[[152 121 126 127]
 [125 135 123 124]
 [135 129 135 133]]
->
[127 123 129]

[[155 154 155 154]
 [155 152 153 155]
 [154 154 134 151]
 [134 128 104 153]
 [151 153 121 156]]
->
[154 153 154 134]

[[138 104]
 [142 107]]
->
[104 142]

[[154 102 127]
 [112 154 104]
 [155 109 101]
 [153 102 102]]
->
[127 154 155]

[[148 151 104]
 [141 152 105]
 [150 149 106]
 [106 137 104]
 [105 123 114]]
->
[104 152 150]

[[131 131 121 109 113]
 [146 146 137 125 129]
 [106 107 116 128 124]
 [131 131 121 109 113]]
->
[113 125 116 131]

[[134 120 119 129 107]
 [135 154 122 111 153]]
->
[107 111]

[[151 153 147 153 104]
 [128 135 124 125 126]
 [150 112 103 103 155]]
->
[104 125 103]
---
[[149 149 107 106 105 150 149 106 149 107 139]
 [119 110 106 106 106 152 130 135 152 152 150]]
->
[[139 149 149 107 106 105 150 149 106 149 107]
 [150 119 110 106 106 106 152 130 135 152 152]]

[[156 142 132 107 120 100 133]
 [120 112 104 130 113 100 158]
 [107 132 119 104 133 122 142]]
->
[[133 156 142 132 107 120 100]
 [158 120 112 104 130 113 100]
 [142 107 132 119 104 133 122]]

[[128 130 128 129 128 134 126 130 130 134 125 121 124 134 124 127]
 [129 128 128 127 118 131 131 125 122 130 132 124 126 122 127 132]
 [128 128 128 128 127 128 129 128 127 128 128 127 128 127 128 129]
 [121 111 135 130 103 142 118 120 109 141 148 122 126 109 113 152]]
->
[[127 128 130 128 129 128 134 126 130 130 134 125 121 124 134 124]
 [132 129 128 128 127 118 131 131 125 122 130 132 124 126 122 127]
 [129 128 128 128 128 127 128 129 128 127 128 128 127 128 127 128]
 [152 121 111 135 130 103 142 118 120 109 141 148 122 126 109 113]]

[[129 117 132 127 118 140 135 120 130 120 128 133 125 134 124 130]
 [129 144 144 126 143 137 138 134 118 139 127 131 132 129 136 126]
 [141 145 127 136 128 126 125 143 121 123 139 124 128 122 115 122]
 [151 142 141 127 153 139 134 122 128 147 130 126 131 125 116 128]
 [116 109 128 124 135 121 127 113 126 134 113 120 124 120 141 123]]
->
[[130 129 117 132 127 118 140 135 120 130 120 128 133 125 134 124]
 [126 129 144 144 126 143 137 138 134 118 139 127 131 132 129 136]
 [122 141 145 127 136 128 126 125 143 121 123 139 124 128 122 115]
 [128 151 142 141 127 153 139 134 122 128 147 130 126 131 125 116]
 [123 116 109 128 124 135 121 127 113 126 134 113 120 124 120 141]]

[[126 130 136]
 [128 132 152]
 [134 134 136]
 [135 132 114]
 [133 135 121]
 [140 131 127]
 [135 130 130]]
->
[[136 126 130]
 [152 128 132]
 [136 134 134]
 [114 135 132]
 [121 133 135]
 [127 140 131]
 [130 135 130]]

[[115 144 115 146 117]
 [109 124 142 109 131]
 [150 119 149 103 114]]
->
[[117 115 144 115 146]
 [131 109 124 142 109]
 [114 150 119 149 103]]

[[119 110 120 108 130 129 117 116]
 [123 131 128 117 128 127 122 119]
 [136 124 134 133 135 134 137 131]
 [122 124 120 114 117 120 127 112]
 [120 115 115 115 119 123 120 119]
 [137 146 136 149 126 128 136 143]]
->
[[116 119 110 120 108 130 129 117]
 [119 123 131 128 117 128 127 122]
 [131 136 124 134 133 135 134 137]
 [112 122 124 120 114 117 120 127]
 [119 120 115 115 115 119 123 120]
 [143 137 146 136 149 126 128 136]]
